Rotation paths and how fast each direction turns (degrees per step)
Each turn is a multiple of 5 degrees from 10 to 175, or 0.
Each row of a path follows its step; steps can be skipped.
Path 1:
step 0: [ 17 -29   7   0  -2  11  -5 -20  11  -1  -4   2 -19  14  -4   6 -11  10
  18   1  -1  14  -6  -2 -14  -6   3 -10  12 -11   7 -16  10 -17  -3   3
   0  -1   4   8  27   7  11 -19   1 -25   7  -5  -8   1  -9 -10]
step 1: [ 15 -20 -12   2   9   2 -17  18  -7   6   0   9   4  16  -3   3   5  19
  22   9 -25  -1   2   4 -13  12  -6   2 -16   6  18   0 -11 -19  -8  -6
  21   3  -1  -8  10  -8 -11 -12   0 -19   6  -7   4  -1 -11  19]
step 2: [ 11  -8 -37   4  -8  -1 -12   8  13   1  16  11  -3   7 -20   6  -9  -1
   4   7   4   6   7 -12 -12  19  -2   4  -6   3  18   2   5 -11   7  13
 -10  -3   5   4   6  -2   8  18   4 -14  -4  -8  16  30  18  12]
step 3: [-21  -6 -14   0   0  -4   1  14   0  19   2   9   5  25 -16  -2  -7  13
 -31  -3 -16  -4  13  14  -1  10  13   4   7   8   9   5   1  -9   1  -1
  -9 -15  -6  10  20  -2   1  13 -14   1 -18   6  -3  16 -16   1]
step 10: [ 10  -5 -15  19   1   4  15  -7 -10   5   2  28  -1  -9  -1   6  -5  -1
   8   7  -7  -4 -10   2  12  -3  -1 -10   8  -6  37 -23  11   6 -17  14
  10  -7   0  13  15  -8 -18  -3  -3   1   2  -9  21  18  -4  -1]
step 13: [-12 -18  22  -2  15  -6   5  11   2  11   9 -14  18   8  -1 -12  -3  10
   8 -14  16  15  11   4  -8   9  17  -5  -3   3  19   4  16 -12   6   9
  11  -8  -5 -19  -6   7  -4 -13 -11  -4 -19 -11 -10  19   3 -18]
step 15: [ -3   7  -7  24   0  19  15   0   7 -17  13  -1  -8  -2  12  32   9 -14
  -6   1 -16   6   3   9 -12  19   9   5 -13   6   2  12  17 -19   5 -10
  -1   1  -4 -17   2   2  -8   9  -2  10   6   1 -10  26  -9 -21]
step 16: [ -1   4 -11  11   3   3   1 -15  14   3  -1 -10   1   9  -5  20 -17  -7
  -3 -10 -18   7  -9  18 -27   9  -7   1   8   3 -29   9  22  -4  -3 -18
  -9   4 -21   8   5 -11  15 -18  -3 -15 -12   1  -2  -1   0  -4]
[-2  0  2 -6  0 -1  3  6  4 -5  1  1  0 -2 -5 -2 -4  3 -6  2  5  5  8  0
  4  2  5  7 -4 -3  2  3  0  1 -2  1  4 -3 -6  0 -3  6 -3  3 -1 -1 -7  0
  5  1 -1  0] -> 40
[-5 -2  3  2 -2 -3 -1  4  3  2 -3 -6  1 -5  3  4 -1 -1 -6  1  1 -3 -1  5
  3  1  5 -9 -4  4  5 -1  3 -3 -4  0  0  4  4 -3 -1  0  8  2  6  1 -6  1
 -1 -1  2  3] -> 40
[-7  5  5 -6 -4  0  0  3 -2  3 -2  0  0  2  3  4  5 -3  1 -1 -6  1  6 -2
 -7 -1  3 -1  2  0  1  7 -7 -4 -3  4  3  3  7 -2  1  3 -6 -1 -3  0 -2 -1
 -2  4  0 -2] -> 175
[ 7 -2 -1  1 -1  4 -4 -3 -3 -3  1 -6 -3  4 -6  0 -2  0 -3  2  0 -1  4  5
 -6  8  0 -1 -9  6 -4  1  0 -5  2  0  2 -4  2 -1  4  3  4 -5 -5 -3  2  2
  0  4  0 -1] -> 25
[-1 -6  4 -8  3  0 -3 -1  0  0 -4  1 -1  3 -3  4 -1  2  3  1 -3 -3 -7 -2
  4 -1 -1 -1  0 -3 12  1  2 -4  7 -3  2 -5  4  4 -2  3  1  0 -6 -2  2  3
  3  3  4  4] -> 35
[-1  7  0 -4  1  1 -4 -4 -3 -7 -2  3  0  2  4  3 -2  0 -3  1  7  0 -2 -1
  0  5  7  0  4  3  7  7  0  1  0 -2 -4  2 -4  4  7 -6  3  4  0 -1  4  2
 -4 -2 -6 -3] -> 90
[-1  1 -4  3 -1  4 -8  1 -1  0  0 -8 -6 -4  0  1  7 -5  0 -2 -5 -2  5 -8
  4  2  1  4  1 -3  1  0 -1  4  6 -2  6 -1 -2 -1 -2 -3  3  6  3 -6  0  2
  0  1  0 -3] -> 110
Path 2:
step 4: [  9   3 -15  10   7 -28   8   3 -11 -11  -4  -1  10   2  24  -6  35 -26
   8 -12   7  -9   3   6   8  -6  17   4   5 -19   2  17  -3 -10 -27 -19
  -9 -20  -8   6  19   4   1   0  18 -10 -10   1 -16  26  -5  -3]
step 8: [-10   0  11 -17 -11  17 -10   6 -14   3   3   0   5 -25  -7  -3  30 -16
  16  21   3 -18   6 -29  -5 -26  -3   8  -2   0   0  11   4   3 -19  17
  16 -18  -8 -10  16 -11 -16   1 -12   8  -1   8  24  18   7  -6]
step 9: [ -5  -2  -5  11  -9  14  -4  23   3 -11   2 -13   9  -2 -19  11  12  -7
  21   5  18 -13  -6   6 -12  17  -7   9 -10  -5   8  18  14  27 -14 -14
  14  -8   6 -15 -21   2 -11 -17   3 -20  -7   6  -2 -34  15  18]
step 12: [  6 -15 -14   5   8  -1 -13   0  22  17  -7   0  34  -6  11   1  19  -1
 -12  10  10   0  21   4  -7   1  13   3  11   7   8  14 -37 -15   0  -4
  -3   2   5   6 -15 -14 -13  12   6 -24   8   6  16  28 -10 -10]
step 16: [-18 -18  -2   0 -29  10   8   5   3 -14 -13  12   7 -12  10   2  19  18
  -3 -14 -13  13  -3  -7 -13  12  21  -5  -1 -19 -10  10  10  -1 -12  -7
  23  -6 -28  14  19  -9   3   1  24   1  -5  -2  16  21   0 -19]
step 17: [-25  -7  -1  -8 -17   2  27 -21   4  -3   5  23  -4  -3   8  25  -7   0
  28 -22  10 -17   5  10 -17  14   5   6  18   7   1   3 -12  20   0   1
   6  10   0  -5  -5   5  -5  22   6 -11 -12   8  -5 -32  -7 -14]
step 18: [ -3  -2  -8   7   0  -6 -26 -16  -1  14  -3  11   7 -24  25   8 -12  21
  11  -2  -2 -36   7 -29 -11 -15   2 -12   2  -4   9   3  -1  -2   4 -27
  -3  19  -1  -8  28 -22   2 -11 -11  -4   5   8  -6  -5   0 -10]
step 22: [ -3  -7  -3  22  40  28   7   5   3   3  -5   0   8 -21  21   2  -4  -9
 -12 -19  11   4  26  -8   4  -5  -8  -1  16   0   9  10   8   1   1  10
   3   2 -28 -11   5  10  21 -17   4 -22 -12 -15   2  18  -6  -5]
[  2  -3   3  -2  -8   0   6   1  -2  -5   1   2  -4  -1   1   1   1   0
   5  -1  -3   2   0  -1  -2   2   6  -1  -1   1  -4   0   3   3   2  -1
 -14   2   2   0   8  -1  -5  -3  -1  -1  -2   3   1   2   0  -7] -> 35
[-3 -1  0  3 -4 10  4  3 -8  1  6 -2  5 -2  0  4  1  6 -1 -3 -2 -1 -6  4
  2  4  1  0  5  5  3 -4  3 -1 -5  4  2 -2 -2 -3  1 -2  2 -1 -6  4 -3  0
  3  3  3  1] -> 45
[-2 -3  7 -1  1 -8 -3 -4 -3  4  8 -1  3 -7  4  1  3 -5  2  5  2  3  1  1
 -1  6 -1  4 -2  1  4 -2  6 -5 -5 -2 -2  5  2  1  0  2  0 -4  4  3  2 -2
  2 -3  5  0] -> 70
[-2  1 -3  1  0 -7  0 -4 -3 -2 -4 -3 -3  5 -1  0  2 -6  0  2 -1  0 -4  2
 -2 -1 -1  7 -2  4  1  3 -4 -7 -6  8  0 -1 -1 -2  2 -3  3  3 -5  0 -4  5
  2 -4 -5 -8] -> 170
[-1  6 -3  5 -2 -2 -1  0  2 -1  1 -3 -3 -2 -2  6  4  8 -2  0 -5 -1  1  1
  2 -2 -7  0 -5  0  0  7  1  3 -6  2 -3 -1 -3  9  4 -1 -2  1  2  2  6 -4
 -3 -1  6 -2] -> 145
[ 1  2  0  4  5  1  5 -2  3  2 -4 -8  3  0  0  1  6  0 -3  5  1  3  1  7
  3  2 -1  4 -4  4  4 -7 -4  1  7  0 -5 -1 -4  2  2  2 -1 -6 -2 -8  0 -1
  2  4  0  2] -> 35
Path 3:
step 0: [ -8 -10  -8 -10   1  -6  14  21  16  31 -12   9 -18   2  19   9  -7   2
  -4   7  -3 -10  -6  -2  -6   0 -15  12   8   0   6  22   0  19  -6  11
  -3  20  -9  -3  30   4   9 -14  -1  12  -5  -4  11 -16   2 -13]
step 2: [  5 -20 -10  -8   0   4  -1   7  11   3  12  -5  -7 -10  15   7 -24  -7
 -12  11   3  -7   4 -19   6   9 -18   3   1  23 -17   1 -22  26 -16   4
 -12  -8  -5  -5  19  14   5  11 -11   0 -17  -4  -8  -8  21   2]
step 4: [ 13  -8  14   7   5  11   9   1   8   2  -1 -11 -24  10   7  -8 -12  24
   4   8  -8  -9  -5   2   8  -7   5   6  18 -13   4 -25 -28   6  -3   8
 -14   2 -18  -3  21  17  11  22  -4   2 -11 -15  -4 -18   2   8]
step 8: [ -5 -11   2   8  29   5  32   0   3  -3  -4  10  -5 -13  10  11 -16  -2
   0  15 -14  14 -15  -7 -12   4 -16  -3  11  -1 -12  -5  -9  21 -18   1
 -13   0  -8  -8  -8 -22  -3  -4  11   7  -5 -14  -3 -25  12   7]
step 11: [ -8 -23   4   3  13  -5   2  34  -1  18 -13  -4 -21  -2  18  15  -8 -14
  -5   3  -9 -13 -16 -12  -6  -3  -2   1   3  23  -3   7  -6   2  -7   5
 -15  -2   8  14  20   3  16  11 -20  15  -5  -4   7  -3  10   7]
step 12: [  4  -7   6   9  -4 -19  -4  15  30  20  -4  -6 -14   3   5 -18 -15  -5
  -8  -7 -10  10 -20 -12   8   7 -16  -2  19  11  -7   5  -4   8  -5  15
 -16  19 -21 -21  21   9   1  -9   4   7   6  -2   5  -2  12 -12]
step 16: [ 11   4  10   3  17  -6  -8   4  14  16  -8  -1  -1  -5  10  -7 -15  26
   8  12   3   7  15   5  -2 -13   7 -10  16   4 -16 -16  -5  -3   1  10
 -20   3 -24  14   8 -14  12  23   2   9 -14 -17   3 -13  15  10]
step 21: [ 14 -17   1   2   3   0  -3   1  19  11  -5   4 -39   1   5  15 -11  -3
 -12  14 -10  -1 -18  -7   6  -6   1   2   9  -9   4   4 -15  19  -4   3
 -10   0  -7 -17  21   1   8   1   8   1   5 -28  -8 -23   1 -17]
[-2 -4 -1  1  3  2 -3  5  2 -1 -1  5 -9 -3 -4  5  2  3  1 -1  4  0  1  9
  5  3  7  0  3 -7 -2  2 -1 -8  0  3  0 -1  1  7  1  4 -2  0  4  2 -2 -4
 -2 -3  0 -1] -> 65
[-1  5  4  9 -2 -2 -1 -1  0  2  2 -3 -4 -2 -1 -3  3  0 10 -1 -1  2  0 -2
  4  2 -2 -1  7  4  3  0 -6  1  2  3  6 -2  4 -1 -4  2  3 -1 -8  7 -2  0
 -7  0 -1 -1] -> 140
[ 6  3  1 -3  3 -1  2 -1  1 -1  1  1 -1 -5 -9 -3  4  1 -2 -1 -9 -1  2  2
  1  0 -5 -1  3 -7  4 -2  1  4 -3  3  3  2  3 -3  4 -1 -1  1  0  6  1 -2
 11 -5 -4  1] -> 85
[-3 -2  3 -3  8 -5 -1 -1  1  1  2 -5 -1  5  1 -5 -2  3 -3 -6  1  4  5  3
  1 -2 -1 -3 -9  2  3  4 -5 -2 -7 -1 -3 -9 -1  0 -2  0  0 -2 -2  6  4 -3
  2  1 -1 -2] -> 85
[-5 -3 -8 -2  5  0  3  7 -1  1 -1 -1  7  2  4  1  2 -3  2  3 -5 -3 -2  5
  2  5 -6  0  5  4  1  7 -1 -4 -2 -3  3  0  1  0 -2 -4 -5 -2 -1  0 -7 -1
  4  2  0 -1] -> 125
[ -5   4  -3  -2   1  -5   2   4  -3   0  -2   2  -3  -2   1  -3   5  -1
  -3  -2   7  -3  -3  -1  -6   3  -1  -1   1   0 -10   4   7   4  -4  -2
   2   0  -2  -4  -5   6   2   2  -3   4   1  -1  -1  -5  -5   6] -> 125
[-5 -1 -3  3  0 -5  2 -2  2 -3 -1 -1 -1 -6 -3  1  4  2  1  5  5 -6 -1 -3
 -2  2  3  0  1  1  8 -1  1  5  0 -7 -3 -1 -1  5  0 -6  2 -9  3  3  5 -3
  3  0  4 -2] -> 35
[  0  -6  -3  -3  -5  -8  -4   1   5   1   5   2   5 -10   0  -4   0   1
   4   5  -2   6   4   2   5  -1  -5  -2  -1   1  -6   1   3   1  -1  -1
  -4   3  -2   1  -3   3  -2   3   0   1   6   3  -3   1   1  -4] -> 110
Path 4:
step 0: [-13  12 -23 -11 -20   7  -7  -1   7   2   5 -11 -23  -8  -8  -6  -5  13
  -5   9 -29 -11 -11 -11 -11  -6   3 -10  -2  16   6   8  -7  11   3 -13
  -5 -16  14  -3 -19  11  17   3  25 -22 -11  13 -11  -2   9   9]
step 3: [ -4  10 -28  -5   5  -6  12   3   7  -1   6 -10  13  13   8 -11   1 -18
 -13   8  -1 -23  -4   0  12 -23   7   3 -13  -2  11  10 -29 -11   5 -12
   8   6  22   8   1  25   2   1  15  -8   8 -14  -2  12   6  25]
step 7: [ 22  -3  -5   1  -1 -30 -16  31  -6  -5  -2   9  17  31   3 -12  -4 -12
  -5 -10  12  -9 -17  -1  -2   4 -18   2  -6   4   8  -5  -7 -12   3   5
   9 -17  -4  -1  -2  16  16 -10  15  15  -7   2 -16  15   8   1]
step 8: [ 16 -14   9   3  23  13  -6  11  -9  21  -5  -4  13   6  -2 -18 -14  -9
 -14   8 -21   6  -6  -7  14  14 -30  -1 -19   7  29 -14  -2  -9  -3   6
  -2 -18  -2   5  -5  -3   0 -11   5  14   8   7  -2  -9  17   8]
step 12: [ -5 -24  -8  -2  15   6   3 -19  10   6   3   2  -3   1   7  -7 -18  -2
 -11   2 -29   3 -27  12   6 -18  -4  -1 -17  -9  15  19  -6  -8   4   0
  14   6  -9   6 -17   9  21   2  11  10 -21   9  13  -7   6 -21]
step 13: [-17  -7 -13   7  16  -3   4  -3  18 -25  -4   1  -4  -3  -6  -7 -21  -1
   6   1 -20 -18   6 -10   3 -10  -1  25 -11   3   1  -3   2  10   6  16
  -5  12   2   3  15   8  38   8   3   1  -3  10 -13 -20  18 -15]
step 16: [ -2   3   2 -17  -6  -1   9   7  32 -11  -9   3  -1   8   3 -16   0  -4
 -15   1 -16 -12 -14  29   2   0   8   2  -8  20 -13  -1 -26 -16  22  13
 -17   7  13  -6 -18 -10  15   5   6  -1 -16   2 -17  -4  -1  -8]
step 22: [-19  -1 -26  11   9 -12   0   0  -7  14  10 -12 -13  12   7  -3   5 -11
  22   3  -7 -20 -19   2   3  -3  10   0   0   1  11 -24 -17  -6   8   2
  15  -4   1   7  12  24   7  11 -11  -9  -4 -27 -11  -6 -25  -7]
[ 7 -2  0  5 -3 -8  3  1  2 -6  2  2  1 -5  1  0  4 -3 -4 -7  3  5 -1 10
 -2 -2  1 -3 -1  1  1  4 -3 -3 -3  3  1  4 -2  2 -7 -5  0 -2 -1  1  1 -1
  0  5  2  3] -> 80
[ 0 -1 -7  2  5 -1  2 -6  3 -4  1  1 -3  1 -4  1  1 -8 -4 -3  2  6  1  1
  4  2 -7  4  1 -4 -6 -1 -4  3  3  1  5  3  0 -5  5  6  0  1 -1  0  0 -1
  0  0 -6 -4] -> 40
[-1  1  6  0  3  0  3 -1  6  8  8 -7  2 -4 -1 -2  7  0  0  8  2  0 -3  3
 -4  0  6  6  5  4 -1 -2 -3 -2  4  0  2  3 -2 -5 -1  1  0 -1  1  2  3 -1
  0  2 -5  0] -> 60
[ 5 -7  4  3 -6  2 -2 -7  0  7 -2  0 -8 -3 -5  4  1  0 -4  1  0  2  2 -6
 -2  0 -2  1 -5  1 -3 -5  1 -3 -3  4 -6  4 -1  1 -4  6  3  3  3 -1  1  0
 -1  2  3  4] -> 170
[-2 -1 -5 -3  1  2 -3 -5  0 -7  3  2 -3 -3  3 -5  3  3 -1  3  4 -7 -6  4
  2  5  4 -5  1 -5  1  0  0 -7 -8 -2 -2  1 -2 -1  1  4  3  3  6  2  2  3
 -4 -3 -3  3] -> 115
